In the rows, zero is written as 128.
One turn sends every row of this set to another row. A few are shown first. Where does it send the rows asked after them?
riz: [144 147 144 137 148 152 103 130 107 135 129 110 111 107 134 135 152 128
  99 116 144 140  93 145 147 149 101 130 110 115 147 129 159 149 115 139
 134 121  97]
rabe: [134 145 150 134 145 132 115 108 108 106 112 111  84 124 146 139 148 114
  99 125 159  98  93 132 138 147  91 139 124 138 130  94 110 128 145 118
 132 116 122]
lidi: [148 144 151 129 134 123 128 138  98 136 104 126  99 120 117 158 145 114
 110  94 179 115 132 155 156 135 105 140 109 160 158 138 142 142 127 137
 116 128 153]
fur: [107 117 109 137 161 138  88 136 109 143 136 104  90 106 111 138 190 144
 120 133 137 120 143 168 180 134  96 131 134 141 141 143 135 126 130 136
 133 115 112]
Velu: [111 133  93 121 140 145  99 110 112 116 119 110 114 130 119 147 173 134
 127 139 128 135 127 152 175 133  85 122 137 127 145 129 131 135 134 140
 131 101  99]
Zeru: [154 123 117 156 134 108 134 149 120 135 116 129 126 120 112 125 130 148
  93  90 120 119 136 172 168 121  96 132 138 115 152 111  97 151 113 142
 100 123 131]
pevad: [143 152 111 131 172 147 120 131 131 140 111 126 129 131 130 112 177 158
  87 129 164 114 112 139 167 142 109 153 126 134 152 120 149 135 131 133
 121 115 101]
lokuf: [144 131 132 133 139 127 112 106 102 106 107 126  82 146 145 142 144 124
 110 130 134 107  98 137 142 140  87 126 119 128 122 104  97 118 142 115
 135 134 122]
livit: [140 134 131 135 162 130 118 110 113  96 115 115  84 143 143 122 140 120
 102 112 145 104 109 137 149 144  96 117 122 146 118  73 104 131 127 125
 128 137 130]
mebo: [147 140 126 161 179 140 104 146 129 136 145  86 125 111 106 126 166 144
  81 135 158 117 120 155 157 140 106 158 150 130 145 113 152 128 118 131
 113 138  98]
Rez: [125 137 144 135 150 141 118 108 104 101 112 125  85 143 150 145 147 115
 116 129 148  95 103 128 134 144  97 130 115 151 122  97 101 118 124 133
 125 128 122]
nipo: [150 116 115 125 139 123 132 135 125 117 110 145 130 132 135 117 149 154
  82  97 149 110 134 150 163 141 104 127 118 139 129 124  97 145 115 130
  98 112 123]
rosu: [158 103 131 150 156 116 117 153 121 117 146 111 129 116 121 129 142 140
  85 101 138 100 139 170 164 138  99 132 137 143 123 125 104 140 105 126
  93 133 124]
lotug: [129 119 150 155 179 105 121 145 118 132 132 106  59 141 114 126 142 140
 103  99 126  84 122 160 165 140 132 122 135 144 143 110 105 121 133 136
 122 154 134]
Tok: [137 126 121 131 131 122 107 128 146 131 141 107 130 105 106 141 153 114
 113 122 162 143  99 137 142 135 116 155 143 126 160 143 141 141 141 162
 111 109 132]
lev: [ 89 121 126 178 124 114 106 126 129 130 129  98 116 142 109 120 170 140
 112 101 142 118 134 148 113 142 120 135 155 141 139 138 126 130 134 149
 142 120 125]
Lis: [140 127 143 141 125 115 127 136 106 125 129 117 114 127  93 170 145 124
  93  89 178 116 128 138 163 141 126 144 122 161 162 142 143 126 120 145
 101 145 133]
Lizu: [112 119 157 158 178 110 118 134  96 143 140 104  65 131 117 147 141 136
 118 112 124  84 117 157 154 137 134 143 132 148 145 121 113 109 121 141
 115 150 135]
zomed: [114 114  95 153 141 110  70 157 122 145 145 111 104 106 114 146 154 152
 113 107 154 125  99 149 165 124  89 136 135 148 114 104 150 133 129 134
 107 129 131]
Nusak: [103 123 113 162 140 122 113 118 119 114 135 106 143 153 133 121 157 129
 138 100 127 106 126 140 136 127  96 139 149 141 151 137 138 123 132 159
 153 116 128]
bovav: [150 130 115 147 144 142  97 125 143 137 134 138 133 110 117 153 162 123
 127 114 151 115  92 166 161 137 108 154 134 140 160 153 150 133 149 151
 121 115 139]
pup: [105 145 106 157 148 120 129 134 107 128 125 121  99 147 113 161 142 165
 107 105 138 111 112 128 155 103 101 148 105 145 159 100  81 111 132 167
 120 159 139]
ribo: [127 115 135 138 177  98 118 129 100 144 138 102  68 134 119 135 147 154
 111 114 120  94 121 154 158 133 134 140 128 142 130 137 109 105 132 120
 117 153 139]
zeme: [129 170  95 162 145 122 132 125 122 120 124 108 116 126 112 153 140 144
 101 102 133 116 117 120 155 105 112 148 123 151 166  88  94  96 137 160
 124 147 137]
Zomar: [112 152 108 160 140 120 134 122 112 127 114 122 101 143 109 155 132 143
 111 108 126 119 119 119 146 113 123 141 121 148 161  90  88 100 119 168
 119 150 136]
Kelam: [125 142 103 159 153 111 136 130 128 116 120 121 105 155 117 140 126 151
  97  93 131 117 124 129 166 117 116 126 128 145 158  78  95 101 133 153
 124 158 130]
bofa: [116 136  97 143 124  99  87 163 142 139 126 101  99 136 106 147 146 142
 120 117 136 131  93 148 147 123 102 117 146 128 136 118 130 159 139 149
 102 111 122]
tupa: [157 157 130 142 127 129 129 128 105 115 118 109 127 131 102 179 131 107
 112  95 157 120 125 153 156 129 106 135 123 160 159 128 137 140 120 143
 106 138 146]
Zat: [126 130 116 150 144 130 103 126 139 154 135 120 133  90 113 148 156 138
 112 114 175 147 114 166 146 134 115 165 137 144 146 134 144 125 144 138
 113 121 147]
Gomor: [ 98 120  97 148 131 125 100 135 118 135 132  99 109 115  93 153 171 148
 112 131 133 146 144 152 175 121  97 134 148 123 159 126 120 117 132 151
 129 123  96]
zofe: [148 164 117 155 159 132 123 141 131 148 111 103 121 127 105 126 154 146
  97 129 132 127 111 156 161 125 105 153 151 101 178 109 144 147 128 147
 121 120 103]
dul: [113 127 151 144 178 114 115 135  94 135 142  99  61 146 113 149 148 147
 117 112 120  80 103 158 153 130 118 142 122 142 143 129 103 139 128 144
 107 149 140]
vaza: [134 165 111 151 151 146 119 146 123 137 136  99 145 109 126 149 144 146
  97 111 146 161 118 135 148 126 108 132 107 129 160 124 141 120 118 157
 129 140  99]
toz: [105 121 116 177 135 133  94 110 106 135 128 119 117 121 121 111 177 138
 123  92 137 106 127 148 132 136  94 144 138 149 130 120 145 128 123 147
 153 119 145]
namom: [131 151 135 153 167 140 109 147 118 159 139 107 112 114 115 145 160 159
  96 104 132 130 107 162 158 147 139 130 114 132 159 158 154 131 118 144
 121 139 102]
Bafer: [138 140  94 157 137 108 126 132 117 120 127 109 100 135 105 146 141 144
 102 114 117 127 124 116 150 102 107 137 123 137 150 101  83  93 130 159
 127 162 134]
gubi: [120 132 149 149 181 104 120 130 107 143 144  94  73 128 110 143 146 146
 106 102 127  78 108 154 167 138 146 152 138 146 155 134 119 112 139 135
 112 139 133]
noken: [119 128  91 127 151 112  88 164 136 136 129 130 116 139 141 140 155 151
 133 111 147 107  94 141 174 120  87 124 124 148 132 131 146 140 146 148
 119 109 123]
Kez: [114 133 136 132 144 134 112 107  93  99 123 110  87 146 137 153 143 134
 105 124 153 106  93 128 136 136  84 140 111 141 120  90  97 137 130 132
 117 140 127]

zomed moves to bofa
Zeru moves to nipo
Now these:
lokuf moves to ribo
riz moves to namom
Kez moves to dul
Nusak moves to toz
Velu moves to fur
gubi moves to zeme
Lizu moves to Zomar
Zat moves to Tok
livit moves to lotug
lidi moves to Lis
pevad moves to mebo

One turn sends every row of this set to another row. A few are shown first. Where does it send the rows asked after them?
bap: [136 144 120 120 137 151 131 157 142 120 147 169 128 116 117 120 137]
tup: [140 123 116 143 122 142  94 132  88 128 137 123 155 134 129 123 137]
Bef: [127 123 143 136 111 110 103 116 138 118 149 116 112  93 126 139 111]
regab: [122 152  99 128 138 132  99 133 140 138 135 138 100 137 107 137 107]
lib: [129  88 121 126 109 137 140 121 129 136 133 155 159 108 103 133 127]
nal: [164 147 112 146 144 151 121 126 132 155 110 148 126 132 127 135 128]
fati: [106 149  86 141 126 113 103 126 157 130 133 136 127 135 124 126 110]
Buf: [120 124 106 157 105 130 103 129 137 130 123  97 140 142 130 129 102]
Dat: [155 128 108 143 132 142  95 130 110 123 110 135 128 141 137 151 116]
Romi: [108 126 147 146 100 138 133 141 126 127 143 126 125  87 125 121 111]
gad: [141 122 115 103 140 151 126 129 130 147 132 157 130 104  93 124 138]
venum: [138 101 140 139 105 147 148 128 109 135 150 145 148 107 121 131 128]
vez: [114 132 104 114 135 138 118 141 144 130 143 175 131 118  97 127 128]
kada: [120 105 102 152  99 113 124 106 142 136 122 115 155 125 131 130 110]
Mifa: [147 135 127 115 126 105 123 128 157 106 128 125 107 103 123 121 126]
Libar: [133 159  95 133 137 116 101 129 154 119 132 130 117 126 148 127 122]
sida: [138  93 122 131 106 148 130 126 127 138 119 116 170 109 117 116 133]
bikug: [128 136 131 125 114 131 152 153 143 113 123 135 119  98 123 102 125]
tolo: [135 116 115 152 106 113 118 100 123 133 136 106 139 115 152 138 112]
dokid: [148 141 121 148 135 150 121 129 112 160 137 136 153 125 119 108 149]

fati moves to vez
dokid moves to tup
regab moves to gad
Now these:
tolo moves to Libar
Romi moves to Bef

One turn sends every row of this set to another row. A few are shown first. Where does it send the rows asked after them?
lut: [144 138 145 130 151 134 126 127 142 122 114 142 118 132 126 164]
fasid: [149 110 138 127 119 122 124 124 114 138 101 107  98 104 115 123]
Pepi: [149 132 169 113 132 110 150 110 115 119 126 133 126 144 121 142]
nek: [142 119 121 115  98 134 130 123 113 162  80 126 164 107 152 153]
zilu: [162 111 141 112 128 113 116 120 114 147  97 103 109 111 115 122]
nug: [157 111 141 124 126 115 122 117 116 138  95 111  96 109 113 125]
tutat: [167 132  95 137 113 133 125 100 127 167 106 131 141 116 159 130]
seg: [152 109 139 126 125 119 114 109 109 157  85 109 110 103 119 125]
roso: [157 118 143 117 111 148 124 142 119 148 100 130 105 101 135 164]
Toti: [132 144 125 137 134 120 138 109 138 136  88 138 175 141 130 152]
Domu: [162 116 137 114 110 139 128 146 113 149  95 132 117  94 139 169]
fov: [136 129 127 123  94 132 139 124 115 158  78 125 167 114 149 150]
toku: [155 136 143 135 146 134 122 135 138 123 108 142 113 130 120 166]
zan: [146 107 171 107 134 106 146 115 121 124 117 122 121 137 128 152]
zefil: [155 110 165 119 135 110 152 109 114 117 124 127 134 138 118 149]
mebif: [135 117 119 123  92 132 135 123 114 157  81 127 157 110 152 158]
Punu: [162 121 124 143 121 123 164 109 135 158 126 144 154 156 152 151]
vefe: [168 115 101 138 112 126 130 117 121 173 104 126 130 103 158 124]
fif: [159 119 146 116 118 114 121 113 109 140  97 112 106 101 116 120]
Lig: [165 111 142 122 116 141 124 141 121 144  94 127 110  96 133 171]
madi: [166 128 130 127 118 131 170 101 142 145 128 144 152 149 142 159]
zepu: [125 147 132 137 134 128 131 114 141 135  98 139 164 146 129 147]
sefos: [150 109 145 127 128 119 126 123 114 143  93 111 102 102 117 120]
zodup: [167 121 102 144 113 129 124 118 121 175 103 121 139 114 157 123]
Zuti: [167 113  98 142 109 121 127 121 126 173 102 125 136 111 153 128]
taz: [147 124 164 113 133 107 148 109 117 120 129 134 134 147 121 146]
Dubi: [161 121  98 136 108 132 134 114 131 166 100 122 132 112 152 113]
Tav: [154 145 150 126 153 134 124 129 142 125 110 141 122 132 122 158]
mag: [161 130 128 144 113 123 165  96 132 149 126 147 153 148 155 151]
sepu: [162 126 102 136 107 127 128 109 129 182 102 129 127 115 151 123]
sobad: [170 134 129 133 117 117 161 105 129 158 118 152 165 150 146 150]
pek: [130 149 126 131 128 130 138 106 138 141  89 137 168 148 132 148]
gurav: [149 125 165 111 127 103 152 113 120 114 122 137 125 142 124 148]
bes: [158 121 170 118 133 101 146 111 111 129 126 134 130 142 121 157]
denov: [167 133 125 134 109 122 159 103 131 156 128 149 161 151 140 155]
kiku: [170 129 129 137 110 124 163 102 130 160 121 142 165 151 148 148]

fov moves to Domu
Lig moves to lut
Now these:
Pepi moves to sobad
fif moves to bes
gurav moves to denov
nug moves to taz
zan moves to madi
zilu moves to zefil
Tav moves to Toti

